One turn moves every row onto another: examples first, then more rows asked:
K252: [ 14.7   1.9  26.0   4.8   6.0   5.2 -15.4  15.6  -8.5  -7.4  -9.9   8.1
  -5.9 -32.9   0.1   2.3   4.4 -12.8 -20.1   2.0  13.7   9.0 -18.6 -17.9
  22.2  -4.1  -4.6  -8.5  -7.9   6.2 -19.7 -27.6   2.4 -19.2  33.9 -12.5
   5.7  24.4 -15.4  29.0 -12.2   6.5  18.3  14.5   1.4 -11.8  11.3  29.6
 -11.9 -11.9  -7.8]
K105: [  5.6   8.3   9.9   5.6 -20.8  -1.4   5.1  18.5  21.5 -19.9  -4.2   9.2
   2.7 -18.9  -8.9  14.5 -16.7  -2.2 -11.5   0.2  16.1  10.4 -15.9   8.8
  14.0  -7.6  19.0  12.6 -17.1  21.7   3.5 -13.1 -27.3  -6.1  36.6 -14.8
   5.9   2.2  -5.6  24.3 -20.2  -4.4   2.5   1.2   8.5 -11.4 -18.9 -14.4
 -45.3  15.8  -3.7]
K85: [  9.5 -22.5   9.8   0.2 -15.2 -11.8   7.6  18.1  20.3  -9.4   2.3   3.8
  30.1 -28.0 -16.7   8.6 -26.3   8.2 -17.4 -14.7  27.9  -2.8 -13.8 -38.2
  -1.4  20.6  11.8  21.7 -15.2  -4.0 -18.9 -26.4  -5.1  -7.0  11.9  11.9
  12.4  -2.5  -7.0  11.9 -29.3  22.4  26.5  10.4 -31.6  -2.3  -4.3 -14.9
 -23.4   7.1   4.1]
K652: [  9.3  11.3  -5.0   9.6  12.9  11.4   0.5  14.6  12.5  17.9 -28.1 -18.5
   2.6  -4.2 -38.9  -8.5 -25.8  -4.5 -22.2 -35.3  16.8  10.7 -16.7 -23.5
   2.6  18.7 -13.3  25.3  -4.9   0.2 -24.5 -10.2  22.0 -11.2  16.9  -4.5
 -12.7   2.2  -1.3  -2.4   0.8  10.3  16.5 -12.7  15.3 -19.2  11.7   0.5
 -13.2 -14.6  -1.6]
K610: [-18.2  -6.8  -5.0  31.7   0.3  18.5   8.0  23.3  12.4 -31.9  -1.2 -22.7
  25.8 -33.8 -11.4 -20.2  -6.0   5.9 -16.0 -32.9 -10.6  15.7 -13.5  -9.8
  24.8   3.1  -1.0  28.6 -25.6  13.0  11.2 -14.5  -9.6  -3.2  21.8  -7.4
  -9.5  14.5   0.3  20.9 -36.5   1.3   5.2  10.8   2.4 -23.4  -0.6  -8.2
  -0.2  -7.2  23.1]
K231: [  9.9  -2.0  20.1  -0.3   5.5   8.2 -17.8   5.4 -11.2 -10.3  -2.7  10.9
  -6.9 -29.6   2.1   3.5   7.3 -15.9 -24.3   0.1  11.1  12.2 -23.0 -20.5
  17.0  -4.0  -6.1  -6.9 -10.4   2.0 -12.4 -20.9   1.8 -15.8  22.8  -2.5
   4.8  20.3 -21.1  25.3 -10.0  16.3  20.0   8.2   2.7  -9.8  10.8  32.0
 -18.5 -10.9  -6.1]
K282: [ -9.3  24.5 -12.5  13.1  -6.3  11.2 -24.4  22.9  14.0   2.4   1.1 -24.9
   2.4 -29.2  14.4 -17.9 -18.9  18.3 -10.5   5.8  -0.6 -11.2 -14.3 -19.2
  24.2  16.6  24.5  21.0   1.3  15.3   4.6  -7.1   2.0   5.4  15.6  -9.5
  -3.7  10.5   4.2   1.6 -16.0 -11.6  -3.3  16.5 -17.0 -16.2  12.3   4.6
  -5.1   7.2  14.2]
K267: [ 14.3  11.4  -3.9  23.1 -18.6   8.7 -17.1  -1.6  18.3   5.9 -17.1   3.8
   7.3   0.0 -21.6  -2.5 -17.3   3.6  -3.3 -15.0   0.0 -10.1 -16.7 -18.6
   3.2  -0.5   8.0  46.3 -15.7  24.7   3.1 -17.7  -7.5  10.3  34.2  -1.1
  -9.1 -14.8  -4.8   6.2  -5.1 -12.1  22.8  -7.8 -12.3 -19.0  -6.5 -23.1
 -23.6  22.4 -13.0]
K423: [ -5.7  27.7  -6.0  12.7 -10.3   6.0 -20.7  23.5  13.6   8.1  -1.3 -20.4
   6.3 -35.8   6.5 -13.1 -13.4  14.2  -8.5  -1.0   1.7 -12.7 -16.1 -21.4
  14.5  13.9  27.4  18.9  -7.5  14.3   7.8 -19.0  11.5   6.6  18.2  -7.4
  -6.1  12.9  -2.2   1.4  -7.6 -14.4  -9.4  12.2 -24.4 -23.6   2.2  12.9
   4.7  12.8  17.4]
K205: [  7.7 -17.6  12.9   3.0 -12.5  -9.2   7.7  19.7  25.3 -17.7  -3.4   2.9
  25.9 -33.4 -12.0   5.4 -32.2   7.0 -17.4 -12.2  27.7  -4.3 -12.3 -34.9
  -4.3  17.2   8.6  20.7  -8.8  -4.0 -19.0 -26.4  -1.0 -14.3  15.0  10.9
   8.6 -10.9 -13.1  18.1 -27.1  23.9  32.4   9.0 -28.9  -6.4   0.6 -16.1
 -24.3  10.3   4.8]
K125: [ 22.9  -7.7  -7.2  28.5   8.6   5.1  -5.6   0.7  18.0  -6.4 -21.3 -17.5
   1.2 -29.4 -15.6  -0.9   6.4 -12.9 -19.4  -6.7  10.6  -6.4 -19.9  -8.7
 -15.2  17.3   7.7  27.2 -10.8  45.4  -1.2  -0.9  -5.2  -9.8  25.1 -19.9
  -3.4   1.0  10.2  18.5  -4.9  -8.4 -13.9  22.1  -6.0  -5.6   5.7  -4.0
 -19.8  21.8  28.0]
K188: [ 11.5  -3.3  19.5   4.6   2.7   5.9 -13.0   0.3 -11.4 -12.9  -4.4   8.2
  -3.6 -31.0   3.0   4.4   7.9 -13.4 -24.2   5.3  13.3  23.0 -21.2 -20.8
  12.3  -6.7   0.1 -10.2 -12.4   0.5 -17.4 -21.9   4.0 -12.4  26.0   1.7
  11.0  22.1 -20.0  19.8 -14.5  18.9  12.1  10.4  -2.2  -2.7   8.8  31.3
 -15.5 -13.7  -4.8]
K536: [-11.8 -11.1 -12.8  35.7   0.5  16.6   1.8  25.7   8.0 -28.4  -2.9 -15.8
  23.5 -34.8  -5.0 -18.5 -10.2   3.3 -11.5 -26.6  -2.4  15.8 -15.6 -12.4
  17.0  -0.4  -3.2  32.8 -23.9  18.7  14.3  -7.1 -20.9  -3.1  17.9  -0.9
  -3.7   8.3  -2.9  26.3 -29.5  -4.3  -1.3  11.5  14.8 -27.4   2.8 -13.6
 -14.5  -6.8  24.4]
K667: [  9.6 -16.3  15.3   6.4  -8.9 -10.3   6.4  26.0  22.4 -13.3  -5.2  -0.1
  29.3 -29.6 -18.1   7.9 -30.3   9.1  -8.7 -10.0  26.7  -5.6  -9.1 -31.4
   0.7  21.6  10.3  24.0 -13.3  -5.8 -19.2 -38.2  -6.8  -9.7  16.9   3.8
   6.8  -9.3  -4.4  21.6 -30.5  25.5  33.7  11.2 -23.0 -15.2   5.0 -11.8
 -22.0  12.8   8.9]
K928: [  7.7   4.5 -10.3  13.0   9.3  12.8   0.6   0.6   7.3  19.2 -22.7 -15.5
   9.8  -7.6 -31.8  -8.0 -15.6   1.3 -20.3 -35.4  10.8  18.7 -12.8 -25.8
   1.7   9.9 -12.8  16.4  -9.6   2.8 -22.3  -2.2  23.3  -3.8   5.0   6.1
  -1.9   4.0  -3.2  -8.6   1.9  15.2  19.0 -15.0  10.7  -8.5  12.6  -7.3
  -9.2 -13.0  -9.6]
K416: [ -3.8  25.0   0.9  21.2  -0.9  22.4 -17.8   4.2  -0.2 -19.7 -15.4  -4.6
  -1.2  -4.4 -21.1  -4.4 -17.8  -2.2 -19.2   6.4 -21.9  15.7 -29.2   0.1
  33.9  -4.3   9.0  13.7   3.6  27.5  -1.4 -12.3  -0.9 -11.5  37.3   2.0
 -13.5   8.7  -5.9   1.2  -8.7  12.0  17.0  -3.9  11.5 -22.7 -13.6 -13.5
 -29.2   1.7  -0.1]
K796: [  8.4   7.8  -6.8   5.1  13.2  12.6   2.1   5.5   6.7  19.6 -24.0 -22.0
   8.9  -8.3 -28.4  -8.8 -23.6  -1.8 -25.0 -35.6  13.3  15.3 -13.3 -28.7
  -3.9   9.5 -11.9  22.9 -10.7   4.3 -21.1  -4.3  21.0  -6.2   8.2  -1.1
  -6.7   3.1  -1.7  -5.7   0.3  15.1  23.2 -13.1  14.7 -13.5  14.5  -8.2
 -17.1 -14.9  -7.4]
K545: [ 18.0  -7.6  -0.6  25.6   5.7   1.0   2.3  -3.9  15.1  -3.2 -18.8 -20.0
   4.6 -37.0 -16.9   2.3   3.2 -15.9 -15.3 -10.0   9.9  -3.0 -11.5   0.5
 -11.2  21.8  11.2  21.3 -22.8  41.8  -0.9  -5.1   1.2  -9.7  28.8 -16.5
  -7.4   8.7  11.2  19.1  -3.8   0.6 -14.1  24.3   4.5  -6.3  -3.6  -1.4
 -10.4  20.3  27.8]

K423 turns into K610
K267 turns into K416
K282 turns into K536
Now these:
K205 turns into K796
K652 turns into K252
K188 turns into K85

